One turn sends every row of this set to another row. A few are shown first. Where does it send the rows asked after them?
Z_965: [ 1.20 -0.23  0.70  0.42  2.45 -3.17  0.11 -2.45 -0.44  0.07 -1.21 -0.87
  0.24 -0.68 -0.97  2.45 -1.21  1.83  1.57  0.51  1.38  1.53 -0.64 -0.62
 -1.30 -0.38  0.14 -0.36]
Z_181: [ 0.27  0.92 -2.57 -0.69  2.38 -0.57 -0.29 -1.07 -0.49 -0.33 -1.47  1.21
 -0.05 -0.02 -0.68 -1.00 -1.08  1.54  2.07 -0.31 -1.43  0.75 -0.67 -1.76
  1.43  0.57  1.13  2.12]
Z_761: [ 0.07  0.71  1.60  1.29  1.63 -2.61  0.68  0.20 -0.44 -0.67  0.00 -0.24
 -1.11 -2.11  1.03 -0.02 -1.81  3.35  0.75  1.03  2.01  2.61  1.12 -3.37
  0.48  0.90  1.33  2.74]
Z_752: [-0.68  1.14  0.25 -1.12  2.03 -0.31  1.25 -0.32  0.96 -0.05 -0.50  0.16
 -0.39 -0.01  1.95  1.35 -2.37  0.57  3.24  1.54 -0.44  1.19  0.20  0.20
  1.16 -0.62  0.33 -0.94]
Z_993: [ 0.78  0.23  0.29  0.56  0.73 -3.34  1.10 -2.00  0.81 -2.56  0.25 -1.04
  0.76  1.01 -0.08 -0.10 -0.70  0.81  1.96  1.13 -0.95  1.70  0.79 -0.94
 -1.33 -0.54  0.65  1.72]
Z_199: [ 0.06  1.06 -0.55  0.02 -0.13  0.28  1.17 -2.19  0.12 -0.05 -1.86 -1.95
 -0.14 -0.02  2.13 -0.62 -1.58  1.93  4.07  0.05  0.09  1.07 -0.32 -2.25
 -0.07  1.38  2.72  0.97]
Z_141: [-1.66  0.12  2.28 -1.76 -0.20 -0.30  0.71 -1.42 -0.63 -1.70 -1.74  0.64
 -1.26 -1.15  0.49 -0.46 -2.45  0.35  1.65  0.10 -0.73  1.34 -0.84 -1.83
  1.66  0.79 -0.93  2.58]
Z_428: [-0.26  0.38  0.40  0.15  1.10 -0.92  0.07  1.13  0.59 -0.51  0.87 -1.74
 -1.96 -0.11  0.90  0.73 -1.09  0.86 -1.35 -1.40  0.17 -0.66  0.74 -2.73
  1.18  2.63  1.06  1.24]
Z_596: [-1.43 -0.01 -1.30 -0.35  1.05 -0.60  0.51 -1.40 -1.33 -0.82 -1.22 -1.44
 -0.67 -0.38  1.34  1.56 -1.03 -0.02  0.99  0.53 -0.39  3.30  0.25  0.19
 -0.80  2.55  1.24  1.63]
Z_468: [ 1.27  1.80  3.15 -1.28  0.25  0.05 -0.36  0.12  0.05 -0.43  0.28 -0.87
 -0.39  0.14 -0.41 -0.19  1.44  1.85 -0.83  0.88  1.23  1.77  0.27 -2.10
  0.12  0.55  0.59 -0.26]
Z_767: [ 0.24 -0.39  1.03  0.24  1.33 -0.04  1.91 -1.08  1.09  0.00 -1.93 -0.12
  0.09 -0.17  2.50 -1.53 -1.63  2.11  0.17  0.78  0.55  1.38  0.02 -2.08
  1.94  3.30 -0.98 -0.53]
Z_419: [ 1.52  0.25  1.60  0.01  0.78 -0.55  0.85 -1.02 -0.79 -0.70 -1.45 -1.55
 -1.28 -1.53  0.09  3.01 -0.86  1.87 -0.81 -1.42  0.00  0.40 -1.40 -2.11
 -0.90  0.32 -1.60  1.35]
Z_11: [ 0.37  1.23 -0.35  0.10  2.58 -1.96  0.65 -0.52  0.38 -0.46  1.44  0.33
 -2.08 -0.86  0.72  0.46 -0.40  4.04  1.44 -0.33  1.83  1.39 -0.41 -1.59
 -0.73  0.53 -0.16 -0.70]
Z_215: [ 0.16  2.73  1.85 -0.16  2.48 -2.13  1.38 -0.77  0.88 -0.57 -0.52 -2.56
 -0.79  0.82  1.55 -1.56  0.24  2.63  1.11 -0.24  1.15  0.48  1.01 -2.28
  0.50  1.36 -1.80  0.33]
Z_188: [-1.09  0.21  2.22 -1.00  2.08 -1.20  0.04 -2.51 -0.73 -0.09 -1.76 -0.13
  0.16 -1.99  1.13 -0.14 -1.48  1.35  1.86  3.68  0.99  0.20  0.49 -3.10
  0.19  1.51  0.78  1.69]
Z_60: [-0.38  0.43  2.35 -0.87 -0.47 -2.05  0.58 -0.06  0.46 -1.34 -2.86 -2.18
  0.32  0.54  1.98  0.33 -0.43  1.54 -0.31  0.44 -0.02 -0.20  1.11 -3.62
  0.03 -0.45  1.65  2.05]
Z_194: [ 1.19  0.88  2.97  1.23  1.96  0.08 -0.12 -0.30 -0.83  0.97 -1.19 -1.16
 -1.44 -0.39  0.34 -0.83 -1.01  0.45  2.51  0.37 -0.57  0.50  1.31 -4.20
 -0.02  0.46  1.31  0.10]
Z_57: [ 1.30 -0.07  0.55  0.76  1.04 -2.51  1.54 -1.20 -1.40 -0.58  0.60 -0.69
  0.94 -0.30 -0.26 -0.71 -1.29  2.85  1.06  0.14 -1.01  0.13 -0.72 -2.97
  0.11  1.71  1.72  3.25]
Z_137: [ 1.94 -0.68 -0.69  0.82  0.70 -0.89  0.92 -1.35  1.92 -2.00 -0.52 -0.93
 -0.52 -0.29  1.30  0.84 -1.34 -0.34 -0.07  0.73  1.64  2.62  0.37 -0.06
  1.68  0.19  1.26  1.32]
Z_723: [-0.40 -0.67  0.57 -0.72  1.66 -0.95  1.24 -1.96 -1.45  1.91 -1.92 -1.71
  1.21  0.56  0.88 -0.60  0.41  1.16  0.92  1.11 -1.87  0.30  0.62 -1.42
  0.07 -0.20  0.31 -0.21]
Z_209: [ 1.00  1.70  0.99 -1.47  2.06 -1.77  0.56  1.24 -0.85 -1.59 -1.37 -0.51
  0.00  1.34  0.66  2.62 -0.78  0.87 -0.43 -0.57  1.08  1.36 -1.72 -0.15
  0.58  1.84  0.95  0.74]
Z_869: [-0.89  1.34  0.00 -1.07  0.42  0.06 -0.44 -0.47  0.75  1.12 -0.70 -1.16
 -0.55 -2.31 -0.71  2.44 -2.12  2.04  0.47 -0.46  1.50  2.30 -0.13 -0.70
  2.00  1.02  1.10  0.81]
Z_469: [ 1.69  0.78  0.13 -0.85  1.34  0.15 -1.42 -2.00  1.11 -1.13 -0.71 -1.71
 -1.83 -0.01  2.16  1.89 -0.43  0.63 -0.13  2.36  0.69 -1.12  0.49 -0.87
 -0.09  0.14  0.36  1.28]
Z_433: [ 0.59  1.21  0.22 -1.09  1.64 -1.42 -0.89 -2.26 -0.65  0.06 -1.05 -2.52
 -1.08  0.97 -0.31 -0.65 -0.86 -0.19  0.98 -0.75  0.68  0.07 -0.31 -0.07
  2.96  0.37  0.30  2.69]
Z_165: [ 1.18  1.64 -0.34  0.12  2.01  0.17 -0.84 -0.41  0.76  0.52 -4.04 -0.75
 -0.66 -0.41  1.29  1.39 -0.69  3.05 -0.24  0.32 -0.57  1.46  1.09 -2.71
 -0.11  0.49 -1.43  0.66]

Z_57 -> Z_761
Z_60 -> Z_428
Z_209 -> Z_596
And these:
Z_181 -> Z_188
Z_141 -> Z_767

